(in the rows, 128 means zero)
Each path below is one point turned by a fixed rotation once a step. After each direction that follows a path, write how fast that rotation turns it, in degrees each step (0 if it stays still).
Each turn is a multiple of 5 degrees from 10 to 175, or 0.
Each row of a path follows its step; steps can be skipped.
Rotation 1:
step 3: [117 126 119 121 121 129 129 127 123 114 132 129 127 122 125 132 142 128
 138 120 131 121 125 132 126 123 117 137 132 133 117 117 126 129 126 139
 127 123 123 127 111 113 131 139 127 123 124]
step 7: [132 119 136 129 141 141 131 128 128 121 135 135 126 132 125 128 135 133
 150 128 121 127 130 130 121 131 120 129 131 132 122 131 140 129 122 132
 126 120 126 126 114 125 140 131 122 129 112]
step 8: [130 119 128 132 120 137 123 124 123 134 123 125 129 121 133 116 135 134
 136 137 130 128 124 144 119 127 123 145 128 128 135 116 123 134 131 141
 134 136 121 122 118 129 122 137 125 134 135]
step 13: [130 120 117 138 143 136 125 133 129 129 114 126 120 136 130 117 142 131
 130 131 134 129 115 135 128 131 123 134 123 121 126 130 138 129 131 138
 130 119 128 127 121 127 140 133 131 136 118]
step 14: [128 121 123 128 120 138 125 113 125 125 140 135 129 134 125 126 137 129
 142 125 121 125 126 137 125 137 120 141 140 142 122 120 129 123 135 141
 135 128 119 134 134 130 132 133 130 128 134]
step 16: [121 122 124 136 140 118 128 128 113 115 131 132 117 127 137 126 126 137
 134 133 128 115 125 142 119 125 136 134 133 126 129 126 128 120 134 136
 125 120 123 121 132 131 131 130 119 119 116]
step 17: [136 121 119 143 137 134 133 118 134 138 117 129 140 126 129 135 132 132
 125 136 123 121 123 132 129 129 123 136 131 128 120 117 128 142 127 137
 124 126 114 132 136 131 136 132 126 133 119]
step 21: [131 126 115 141 128 126 138 119 121 118 125 122 125 120 138 134 129 125
 133 139 135 117 127 131 132 133 114 130 142 133 123 114 125 122 122 134
 124 125 130 124 131 133 133 141 134 134 132]
[128 130 126 127 126 128 124 130 123 130 131 126 126 130 129 127 127 125
 130 126 128 128 126 126 130 127 128 129 126 130 127 126 126 125 125 132
 127 127 127 127 129 127 127 129 127 129 131] => 65
[126 129 128 127 124 128 127 126 131 128 127 132 132 128 130 129 125 124
 126 129 128 128 127 128 128 125 128 128 131 126 127 124 126 128 127 127
 130 126 128 129 125 128 129 131 129 128 131] => 120
[129 125 126 128 125 129 130 127 126 129 125 127 130 126 127 130 127 125
 129 129 134 126 130 125 129 129 128 129 127 128 129 129 127 132 129 130
 127 131 125 129 127 126 127 128 128 125 129] => 160
[127 128 131 131 129 129 130 128 130 130 125 126 125 130 129 126 127 125
 130 131 129 127 130 127 128 128 127 124 129 126 127 129 132 127 127 131
 127 128 132 125 125 129 127 130 126 126 130] => 135
[129 132 126 126 130 130 129 124 131 131 128 130 130 126 129 127 128 127
 133 129 127 129 127 127 126 129 129 129 128 130 129 128 127 130 127 129
 129 131 129 126 131 132 126 127 126 131 131] => 115
[126 129 127 128 127 128 126 132 128 132 126 127 130 129 125 126 128 126
 129 131 129 127 129 131 131 126 128 130 125 128 131 127 131 131 128 125
 130 126 129 128 131 128 129 128 128 129 127] => 160
Rotation 2:
step 2: [115 125 123 128 130 127 126 116 129 123 131 127 118 128 128 137 124 130
 136 143 128 131 127 119 131 117 124 135 125 134 146 125 137 120 131 128
 127 121 132 122 115 129 130 119 133 121 126]
step 13: [119 133 130 119 130 125 120 129 120 121 131 121 119 124 130 119 116 130
 135 137 128 118 124 122 124 123 122 137 128 148 126 128 137 128 126 131
 124 121 138 123 128 139 139 128 127 123 130]
step 15: [131 129 131 122 134 131 126 120 139 124 117 123 120 137 131 117 114 137
 136 127 127 127 133 123 138 129 124 135 124 140 139 123 141 125 114 130
 130 126 129 119 127 129 127 124 132 127 136]
step 17: [137 122 124 132 131 133 122 127 138 119 129 126 118 129 118 131 130 135
 130 138 118 123 127 130 134 127 137 126 118 145 129 128 136 125 126 125
 132 115 126 120 139 132 132 128 130 118 142]
step 18: [133 122 126 123 130 132 128 125 132 131 126 117 119 136 127 120 122 143
 140 136 121 127 138 125 120 122 128 131 111 137 125 117 138 131 137 122
 131 133 132 129 131 128 130 123 120 126 135]
step 20: [121 128 130 125 141 132 130 126 126 119 135 121 120 130 123 128 119 142
 127 126 132 132 121 129 128 128 137 126 118 145 133 117 136 122 139 132
 124 123 126 125 125 125 132 135 128 113 133]
step 22: [123 123 132 132 137 136 129 121 128 113 129 113 118 136 126 129 127 133
 126 129 132 119 133 124 131 115 125 131 131 132 137 123 131 117 123 129
 137 124 134 118 125 132 141 132 117 125 131]
step 23: [113 127 138 128 134 131 120 119 130 126 125 120 128 134 125 123 118 147
 119 137 123 128 122 137 129 123 127 122 120 131 133 120 128 125 121 124
 132 123 134 125 123 116 133 122 124 123 131]
[132 128 129 126 126 126 125 128 132 132 129 127 130 128 128 127 131 129
 132 129 128 127 129 125 129 130 129 126 130 132 128 128 128 127 128 129
 129 127 126 127 131 123 129 128 129 129 128] => 35
[125 130 124 128 128 129 124 128 127 128 128 129 129 124 129 129 131 127
 125 128 125 130 129 125 128 128 129 131 127 128 127 127 131 128 128 131
 129 128 126 129 130 128 130 131 126 130 132] => 90
[129 127 126 130 127 126 127 128 127 130 126 129 127 128 126 128 125 128
 123 129 126 126 129 130 130 128 129 126 129 127 127 132 130 129 124 129
 131 126 129 126 131 127 124 130 129 128 126] => 160
[128 130 127 129 129 127 126 126 127 125 129 127 130 130 129 125 126 128
 128 125 129 127 130 126 131 126 127 129 131 126 132 127 130 129 130 130
 127 124 123 128 126 128 127 131 132 128 126] => 55
Rotation 3:
step 1: [126 128 136 130 126 128 126 124 138 133 127 130 138 130 133 128 134 123
 134 122 131 126 136 133 140 116 128 130 108 119 120 134 118 130 125 123
 128 131 123 137 125 127 143 130 131 125 119]
step 5: [131 126 132 144 133 125 135 131 125 127 136 140 132 123 115 126 129 118
 126 126 144 139 127 128 125 128 125 125 118 131 126 121 125 127 132 127
 129 131 129 128 129 111 125 133 136 125 141]
step 13: [135 126 126 135 132 126 125 135 129 130 126 143 121 137 131 116 136 124
 125 132 126 130 130 121 144 125 133 129 124 124 133 115 130 141 124 140
 134 118 134 133 130 122 132 129 136 130 131]
step 15: [133 124 145 135 141 118 132 131 129 118 135 141 130 133 127 130 133 117
 131 129 115 129 129 126 133 123 125 128 120 125 139 122 135 128 115 130
 125 126 131 128 125 131 133 127 134 129 121]
step 16: [137 123 139 134 136 110 128 125 138 139 135 124 125 114 133 118 135 119
 124 127 136 118 123 137 130 126 125 138 126 127 123 126 123 132 124 129
 132 132 124 132 131 122 127 128 131 123 128]
step 17: [128 127 146 132 133 122 125 137 129 132 130 131 128 130 127 128 118 123
 130 124 131 137 123 126 128 125 124 126 119 112 128 124 125 126 114 123
 127 139 129 138 128 138 139 141 123 130 122]
step 23: [140 126 125 131 125 118 136 129 135 139 139 127 130 124 125 131 140 111
 124 137 132 122 130 121 131 128 121 136 124 137 130 119 128 129 124 116
 132 137 132 130 136 128 130 130 136 132 127]
step 24: [129 128 137 142 127 116 126 132 126 133 125 131 121 130 133 133 123 125
 132 131 136 140 128 131 142 132 134 144 126 121 133 121 131 126 117 132
 135 139 125 133 130 140 129 127 127 136 130]
[128 125 129 127 130 129 124 130 126 126 127 130 129 129 128 131 127 129
 130 129 127 126 126 128 133 130 130 127 130 125 131 127 132 130 128 130
 130 129 127 128 127 129 129 128 128 128 126] => 160
[129 127 130 131 130 128 126 128 127 129 127 126 126 127 131 123 129 129
 128 125 132 130 128 130 131 131 131 130 131 129 127 128 127 125 131 131
 128 128 129 127 127 127 126 127 131 130 130] => 135
[130 132 129 128 125 128 126 128 127 129 127 127 128 130 127 131 130 128
 124 134 129 127 132 128 131 130 130 129 130 127 128 126 127 126 127 127
 127 124 128 127 128 129 128 126 126 128 131] => 25
[128 125 129 130 128 127 126 128 127 128 132 125 129 134 128 129 125 131
 129 129 129 132 124 127 124 128 127 128 128 127 128 129 128 128 126 127
 125 128 129 128 125 129 127 126 128 128 131] => 145
[127 128 132 128 131 129 128 128 127 127 129 129 130 125 129 130 128 127
 127 128 130 125 128 132 124 127 128 127 129 126 126 126 126 126 129 129
 127 125 126 130 124 129 130 128 131 124 128] => 70
